(in the rows, 128 means zero)
These are runs of 8 systems, one row a step. Runs of the same system follow the same rule from any start.
trace 1, J_660 (10 x 20):
[[102 127  85 123 112 182 147  97  85 120 140  34 154 109  77 124 173 142
  111  83]
 [168 118 192 119 142 128 100 131  55 130 165 159 180 133 155 121  78 156
  137 111]
 [119 185 106 147 144 136 115 180 160 150 131  84 157  90 102 150  98 105
  154 168]
 [110 124 149  77  84 137 140 145 144  88 119 131 120 183 147 126  92 148
  117 166]
 [148 180 100 105 140 107 104 123 154 138 128 149 102 103 132 116 158 135
   76 120]
 [ 80  92 143  93 136  97 150 101 141 149 135 140 120 142 103 144 129 100
  135 106]
 [151 115 146 178 129 130 112 118 140 147 104 166  86 108 137 126 132 130
  147 133]
 [122 100 108 152 114 142 158 115 136 120 113  91 149 130 104 113 160 112
  124 136]
 [156 103 122 135 143 130 118 138  94 112 137 137 140 144 168 110 127 145
  131 108]
 [107 153 107 134 143 146 117 131 115 130 142  93 144  99 133 147 123 118
  140 113]]
trace 2, J_203, 10 rows:
[[155 116  91 185 145 107 138 113 136 153 156 150 114 125 166 115 171 126
  144 121]
 [104 109  96 132 160 177 135 137  90 121 127  77 145 136 126 123 130 121
  159 100]
 [154 155 162 164 114 142 118 114  84 104 152 143 155 117 162 144 119 128
  131 120]
 [138 166 127 119 119 138 146 168 123 128 154  97 150 151  80 136 109 130
  133 150]
 [136 125 159 112 110 105 117 155 132  79  89 139 131 136 142 143 105 118
  105 136]
 [118 157 105 107 108  91 122 137 165 144 148 127  96 116 123 146 137 143
  107 132]
 [103  94 138  82 140 137 113 114 128 134  96 133  99 129 110 116 121 137
  118 107]
 [136 120 134 156 125 111 121  89 147 164 129 153 126  89 132 117 149 127
  123 132]
 [117  87 107 133 145 146 153 129 129 150 136 112 129 152 113 105 134 126
  158 133]
 [145 123 124 162 142 145 117 121 112 105 113 132 148 116 174 116 134 116
  131 125]]
trace 3, J_796:
[[111 108  75  68 206 168 183 120 132 137 154 161 126 239 141  46 147 106
  146 137]
 [ 96 204 137 162 169 123 124  93 126  75 110 168 141  93 201 185 142  26
  127  92]
 [134 147 107 156  93 126 216 151 104 129 205 106  95 211  54 166 159 127
  160 109]
 [157 122 173 128 152 176  86 144  78  55  23 142  88 118 110 134 116 110
  106  71]
 [152 126 141 163  58  28 134 147 135 154 171  85 158  76  75 188 146 143
  106 124]
 [131  39 125  85 154 177  96 168 108 149  87 117  76 160 109  78  86 198
  159 122]
 [110 157 146 150  90 106  77  72 168 136 103 123 168  13 180 142 134 120
   90 155]
 [137  89  93 104 131 127 177 132 138 190 207 131 138 205 110  66 134 173
  156 168]
 [101 156 135 120 196 185  84 108 127  83  56 153 146  94 207 110 107  68
  125 120]
 [122 180 108 154  72  77 195 122 146 139 234 116 157 158 117 172 158 115
  132 152]]
trace 4, J_731 (10 x 20):
[[127  76 177  96 180 165  90 110 113 169 119 217  98 154 186  77  68 155
  171 138]
 [114 176 115 189 145 151 156  80 196 151 108 143 166  89 122 103 164  48
  134 192]
 [113  85  95 117 131 132 204 138 119  88 155 138 100 246 145 117 154 112
  150 118]
 [149 183 100 157 186 127  95 155  97  85  93 122 126  87 147 160 150  80
  112  67]
 [ 89 135 164 119  71 122 165  98  94 141 192 105 124 139  72 194 124 135
  144  97]
 [191 123 165 130 140 150  84 187 105 118  70 143  95 127  84 110  90 160
  124 128]
 [116 126 133 137  63  77 140 112 176 123 121  87 181  83 112 142 146 118
   90 169]
 [137  73  89  92 139 115 113 167 128 151 145 130  83 166 164 103 110 191
  145 125]
 [105 152 123 131 153 154  85  76 141 131  92 126 155  48 168 115 139 104
  106 122]
 [118 111 142 134 112 131 177  90 122 170 202 159 133 179 123 113 133 140
  159 144]]
trace 5, J_817:
[[ 83  43 115  84 160  62 115 144 132 125 114 110 163 127 178 139 108 109
  139 101]
 [101 133 101 166 133 151  91 105 145 163 138 143  67  78 192 152 126 152
  167 119]
 [112 134 131 131 125 204 156  54 118 152 144 131 135 136 100  82 157 130
  129 138]
 [177 142 149 155 164 119 145 138 102 108 140 161 187 158 139 102 129  92
  129 137]
 [109 140  97 146 135 120 148 190 144 109 126  83 140 142 123 164 111  96
  159 143]
 [115 152 128 109  93 153 126 139 114  84 125 122  74 150 139 164 123 147
  117 106]
 [145 164 138 100 117 112 117 117 122 144 139 131 122 107  74 130 143 142
   87 108]
 [129  84 172 107 131  94 119 132 130 144 110 141 140 123  98 127 102 124
  128 127]
 [135 100 121 154 117 106 109 137 164 136  98 132 113  99 156 123 129 136
  131 150]
 [110  97  94 119 123 143 136 102 137 137 133 112 123 133 154 102 151 146
  126 128]]
trace 6, J_731, 10 rows:
[[ 81 128 128  86 162 100  52 131 150 164  87 136  78  46 139 172  97 127
  127  82]
 [107  92 172 151  75 138 133  44 157 193 136 171  78  96 103 123 140 157
  139 145]
 [182  59 115 159 160 149 138 123 143 146  77 144 132 146 102  38 162 130
  126 154]
 [118  85  88 176 131 101 157 113 132  99 134  91 200 120 192 125 164  84
  136 135]
 [118 147  78 140 155 178 134 146  79 128 189 103 112 160 175 142 123 153
  176  94]
 [127 206 167 114 138 196 113 100  78  91 122 130 157 111 118 140 110 106
  109 108]
 [149 166 177 113 101  92 163 152 125 132 174 149 150 170  71 149 103 117
  125 153]
 [124 129 126  92 143 108 108 203 162 101  66 114 100 138 102 143  94 115
  123 140]
 [107 131 121 122  70  72 117 107 171 125 123 131  90  92 150 167 151 138
   93 126]
 [130  81 109  99 147 128 106 112 127 183 127 140  75 122 104  96 142 177
  125  97]]
trace 7, J_817, 10 rows:
[[100 159 128 137  59 131 133  67 179 173 165 110 145  72 123 130 145 151
  108 178]
 [147  94 140  71 175 153 128 130 121 143 126 174 136 190 137  51 104 146
  129 149]
 [113 166 112 154 158 103 116 121 156 106 104 123 179  78 179 145 139  58
  116 137]
 [ 86 116 101 125 125 133 178 136 143 148 175 137  72 195 124 148 130 130
  178 128]
 [150 170 140 135 153 186  97 118  95  86  71 135 105 105 116 120 140 115
  100  92]
 [132 125 146 148  88  65 178 114 134 144 179 120 160 135  80 158 152 107
  121 130]
 [155  89 134 115 160 146  95 194 112 121  80 126  93 149 114 112  89 157
  153 120]
 [111 139 126 147  69 106 120  91 148 106 118  96 150  69 154 156 154 124
   91 133]
 [139  97 115  94 142 126 136 139 118 178 179 145 103 173 118  95 119 179
  146 127]
 [119 144 148 131 157 161  85 108 116 106  76 123 170  70 153 121 112  96
  114 123]]
trace 8, J_660 (10 x 20):
[[170 193 154 106 118 119 102 163 127 134 120 117 143 100  57 129 110 142
   87 140]
 [117  99 152  77 110  56 123 163 166 129 114 128 148 137 110 137  97 124
  110 154]
 [122 108 101 118 121 101  98 138 181 159 105 144  68 105 150 120 131 160
  122 144]
 [ 87  86 117 113 117 143 140  61 151 154 117 125 116 113 128 100 160 128
  118 126]
 [146  99 131 162 158 138 136  89 115 157 148 164 138 132 151  93 147 123
  149 126]
 [118 126 108 168 161 163 147 130 118 118 121 109 156 132 142 124 133  87
  163 131]
 [135 147 125 147 113 155 142 142  94  82 147 118 138 161 162 143 120 128
  141 126]
 [139 183 121 111 135 143 119 151 101 106 137 110 127 133 109 146 126 128
  112 103]
 [121 147 163  98 112  98 121 142 120 117 135 133 133 126 103 162 103 124
  113 117]
 [141 130 141 122 112 100 116 155 156 147 113 138  96 113  96 137 117 142
  122 139]]
trace 9, J_209:
[[101 147 116 134 195 191 113 117 108 176 157 116 168 106 143 105  97 112
  182 133]
 [126 166 176 164 123 181 148 104 121  85 114 161 155 148 159 130 106  82
  149 167]
 [160 192 106 144 135 112 170 175 142  97 145 129 137 174 100 137 145  89
  118 148]
 [102 141 127  78 136 107 124 160 119  75  94 115  97 144 111 173 122 101
  102  82]
 [119 148 145 127  98  88 113 114 133 157 146 139  77  86  93 179 137 146
  116  92]
 [120  76 144 112 115 144 128 111 136 170 104 121  93 122  58 102 131 154
  129 126]
 [156  65 142 150 103  94 118 108 147 132 106 143 143 110 157  95 143 146
  109 149]
 [127  91  74 139 145 126 132 146 132 149 159  92 153 136 164 100 134 149
  154 142]
 [115 140 121 121 152 180 101 115 101 105 122 128 145 118 199 115 107 131
  135 122]
 [133 191 136 150 138 151 145 109 110 134 175 137 165 127 132 135 126 101
  140 137]]
trace 10, J_209, 10 rows:
[[123 120 178 134  40 117 166  58 123 106 151 147 133 138 124 142 154 138
   96 135]
 [181 103 100 115 179 102 117 188 130 168 127 129 124 150  80  82 127 152
  129 131]
 [ 82  84 135 121 103 115 107 106 135  91  85  95 156  87 185 154 119 110
  119 121]
 [145 155 104 147 121 139 134 133 128 176 204 143 100 142 143 124 124 174
  158 146]
 [114 129 136  97 164 189 112 109 119 105  70 118 155 119 116  85 123 103
  107 128]
 [142 141 151 166 105  73 156 116 128 123 178 163 155 140 158 162 135 102
  135 136]
 [120 137  92 112 166 164 125 189 135 129 100  96  95 151  90 122 111 124
  152 127]
 [115 146 159 124  79 112 120  84 126  83 111 142 123 100 159 159 143 122
   83 111]
 [144 130 107 122 146 111 145 148 125 186 178 127 113 149  69 120 135 146
  145 119]
 [110  84 158 114 130 145 100 119 130  98  49 127 125 104 139 123 110 116
  116 122]]
trace 11, J_796, 10 rows:
[[117 190 148  74 145  95  70 144 114 103 147 142 170  89 206 162  75 125
  103 120]
 [ 82 183 121  71 118 147 155 140 150 178 191 119  99 159  67 149  99 142
  151 149]
 [114 144 178 103 141 155 120 109 163 100  45 191  79 138 112 114 116  86
  104 140]
 [143 125  99 163 115  37 159 142 184 148 136 128 123 116  92 144 181  96
  106 135]
 [107  36  96 117 161 138 129 140 112 120  94 119  76 163 145 116 140 139
  154  82]
 [122 140 131 181 100 130  99  69 116 136 135 124 131  47 170 156 158 132
  120 101]
 [153  92 130 141 122 165 163 115  92 162 178 116 158 167  92  84 133 162
  153 143]
 [146 146 155 144 161 159  90 142 110  88  82 138 177 102 179 113  92 101
  130 143]
 [127 171 104 122  88  95 158 164 143 125 196  91 164 148 124 158 122 138
  127 159]
 [118 143 135  60 158 174 106 150 110 100  95 146  84 168 128 112  97 140
  117 108]]
trace 12, J_203, 10 rows:
[[ 87  80 138 111 148  81 169 119 154 124 101 129 146 152  97 140 140  60
  132 120]
 [148 121 102 175 146 117 107 147 141 137 117 160  55 119 162 144 141 135
  152 109]
 [ 95 124 100 128 114 173 140  91 111 122 124  76 124 109 102 134 162 128
  121  97]
 [172 105 161 143 128 120 124 115  79 131 153 154 145 139 130 115 128 151
  126 105]
 [138 137 118 150 131 130 121 162 138 142 125  86 168 101 104 127 112 122
  143 157]
 [119 111 138 125  96 130 137 138 127  92 130 126 130 159 168 138 109 138
  135 147]
 [135 174 106 101 139 136 113 138 137 123 133 128 125 122 136 118 129 139
  101 134]
 [ 99 125 151  92 129 112 132 113 127 127 129 135 139 130 118 145 113 108
  122 114]
 [139 136 140 139 137 123 118 134 145 149 119 159  94 119 115 128 121 128
  136 136]
 [112 111 115 134 117 134 145 114 148 124 107 114 119 125 110 126 149 115
  124 130]]
trace 13, J_969:
[[111 147  97  67  79 142 162  61 109 136 198 115 101 162 110 110 184 183
   74  94]
 [161 126 186  95 205 111  74 128  83 162 116 187 158  99 112 103  91 116
  122  90]
 [ 83 110 144 185 100 101 164 134 185 155 125 114 138 109 112 176 111  77
  183 176]
 [157 111  94 135 120 175 148 160 128  81 104 133  74 201 151  91 144 160
  128 141]
 [134 160 105 115 136 104 109  89 118 113 121 104 173  68 144 125 175 110
   62  89]
 [108  99 137 110 137 108 134 142  97 180 196 129 119 148 114 155  94 157
  177 102]
 [134 144 172 151 134 186  99 135 134 106  57 143 115 102 120 123  95 107
  140 153]
 [126 136 111 143  74  94 183 108 162 124 169 115 150 155 120 127 166 120
  106 164]
 [152 110 103  84 184 127  98 177 100 117 113 129 119 156 140  98 114 149
  119  96]
 [ 82 141 141 144 108 110 109  92 144 130 120 114 141  60 150 177 128 100
  128 116]]
trace 14, J_969, 10 rows:
[[153 156  91 180 163 178 160 139  97  99 134  86 189 143 123 104 157  84
  140 133]
 [129 170 113 130 126 129 141 164  72  81 178  83 179 150 153 172 113 118
  137 104]
 [124 189 154  91 109 145 104 173  95  99 133 101 116 123  92 180  81 146
  119 107]
 [123 142 191  88  68  99 127 127 140 109 113 142 118 131  85 157 101 135
   91 140]
 [150  94 142  98 112  67 122 155 175 141  99 158  97 139 103 111 124 147
   99 152]
 [112  61 107 120 132  92 112 114 174 141  83 132 104 105 154 107 149 130
  115 127]
 [120  91  94 154 138 138 120  86 140 170 142 140  98 105 169 104 154 151
  144 121]
 [126 124 115 154 167 189 129  87 107 160 137 129 145 115 134  90 141 120
  153 122]
 [133 156 129 166 147 158 154 119 106 125 163 123 182 138 144 125 124  93
  157 143]
 [130 174 114 128 141 155 146 175 106  93 143 100 147 162 118 146 110 108
  141 130]]
trace 15, J_283 (10 x 20):
[[140 160  90 169 155  70 122 128 162 191 185 157 118  90 155 144 151 117
  145 131]
 [ 74  74 118 122 161 199 147 111 109 121  92 102 111 154 118 116 124 104
  174 104]
 [169 184 155 189  98 136 123  89 118 104 141 163 144  98 171 137 148 121
  106 140]
 [140 117  88 119 149 142 165 171 104 142 160  80 142 177  69 112 137 137
  149 118]
 [132 139 173 119 124 125  89 146 104  68  81 138 143 109 168 157  89 111
  115 112]
 [122 164 104 124  85 110 145 138 151 165 182 107 100 125  89 152 138 163
  126 142]
 [125  79 160  75 152 147 110 124 113 111  74 148 118 151 116  91 105 132
  114 114]
 [136 154 131 160 104  71 123 110 168 153 142 139 147  74 138 148 148 113
  107 150]
 [107  65 100 117 155 148 149 145 129 150 130 119 101 176 121 105 122 140
  170 126]
 [131 155 140 150 132 143  95  92 130  96  93 144 143  77 184 127 139 106
  100 125]]
trace 16, J_283 (10 x 20):
[[ 92 137 174  63  94 159 117  74 138 114  83 178  27 140 102 139 128 146
   90  98]
 [172 114 157 142 123  68 137  81 157 186 126 174 123  97  52  95 179 121
   83 126]
 [135  15 120 172 164  84 132 158 144 153  87 120 141 123 119 115 130 104
  172 129]
 [120 104  85 194 110 143 102 117 144 114 109 103 115  79 221 140 145 140
  148 134]
 [115 129  81 122 127 187 143  85  86 138 189  96 147 146 163  96 153 165
  135 107]
 [138 174 164 112 165 173 112 116  74 113 143 132 206 124 137 111  96 105
  126 123]
 [122 188 143 137 107 130 158 169 140 119 158 109 156 151  96 163  94 104
  147 174]
 [132 143 131  86 120 136 132 178 141  78  91 140  79 184 116 133 107 134
  111 136]
 [130 154 129  95 110  70 115 121 151 119 117 146  94 107 109 155 153 123
   71  97]
 [116  73 141 112 141  94 126 120 131 181 131 146  86 125  83 133 128 140
  144  95]]

Which system made each run below?
trace 17:
[[149 108 138 118 105 101 128 167  91  60 102  94 146 145 121 152 129 127
   97  95]
 [139 147 118 129 108  91  97 160 119 150 160  97 127  86 120 170 113 163
  126 113]]

J_731
trace 18, 2 rows:
[[106 179 117  79 170 171  88  83  70 116 140 108 160  84 144 124 136 124
   96  61]
 [133 150 210 129 119 123 140 107  94 164 188 175 159 140  97 151  81 122
  160 137]]

J_731
trace 19, 2 rows:
[[ 97 126 169 158 120 128 155 122 142 112 121 169  94 157 139 173 106  80
  172 138]
 [165 150 117 172 104 147 148 140 137 100 100 126  85 140  95 128 167 125
  108 129]]

J_660
trace 20 (2 x 20):
[[107 133 139  66 167 149 126 129 121  89  82 158  90 169 121 117 122  99
  105  95]
 [122 157 141 155 113  63 136 116 151 144 140 144 110  88  99 185 148  94
  119 106]]

J_796
trace 21 (2 x 20):
[[174 162 108 162 117 157 120 101 106 136 160 153  89 124 148 109 167 171
  114 113]
 [133 106 135 118 162 153 138 113  81 121 120  99 182 134  88 102 140 106
  121  96]]

J_209
trace 22, 2 rows:
[[131  61 149 106 107 117 122 209 128  93  88  87 151 164 125 132  62 149
  152 162]
 [125 158 100 119  73 119  93 131 178  98 101 108 108  82 186 136 133 162
   81 164]]

J_969
trace 23 (2 x 20):
[[126 147  37 131 134 117 144 153 194 158 142  92 115 126 131  99 164 137
  120 167]
 [ 87 104 115  79 167 164 117  91  86 101 125 129 133 145 187 112 128 125
  124  79]]

J_969
trace 24:
[[142 185 137 136 124 143 183 117 130 122 164 166 107 186  88 126 149 100
  127 140]
 [141 133 140 128 162 122 138 158 119  80  70 134 121 147  93 138 136  69
  114 100]]

J_796
trace 25, 2 rows:
[[ 83  89 102 186 109 167 184  65 133 151 156  87 156 126 126 122 172 101
  170 137]
 [181 121 116 164 157 188 135 151  64  82 129 136 131 182 166  95 132 141
  147 110]]

J_731
trace 26:
[[ 64 161  86 122 163 172 108 134 157 159 131 157  16 125 169 167 111 127
  185 107]
 [123 160 169 129 111 173 143  32 123 114  94 177  87 114  87 115 178 100
   83 100]]

J_731
trace 27:
[[107  52 158 217  48 114 134  85 151 141  87  72 162  42 104 158 149 120
  141 149]
 [188  55  75 165  98 160 135 158 106 142 157  92 111 171 152  64 146 228
  146 155]]

J_731
trace 28 (2 x 20):
[[136 122  95 192  94 129 167 119 126 117 167 118 105 149 157 149 171 133
  149 125]
 [136 127 127 112 163 188 122 129  73 101 104 111 119 145 103 111 131 131
  123  79]]

J_660
trace 29:
[[201  98 170 114 165 136  97 142 120 117  63 141 219 115 106  35 108 123
   86 171]
 [115 113  54 139 136  51 138 178 173 135 174  86 186 127 209 141 128 115
  145 165]]

J_660
trace 30 (2 x 20):
[[135 194 114 140 141  99 116 131 121  59 116 160 100 120 194 178 151  84
   97  84]
 [106 130 120 106 116 111 150 125 108 156 161 106  70 136  38 175 153 140
  128  63]]

J_969
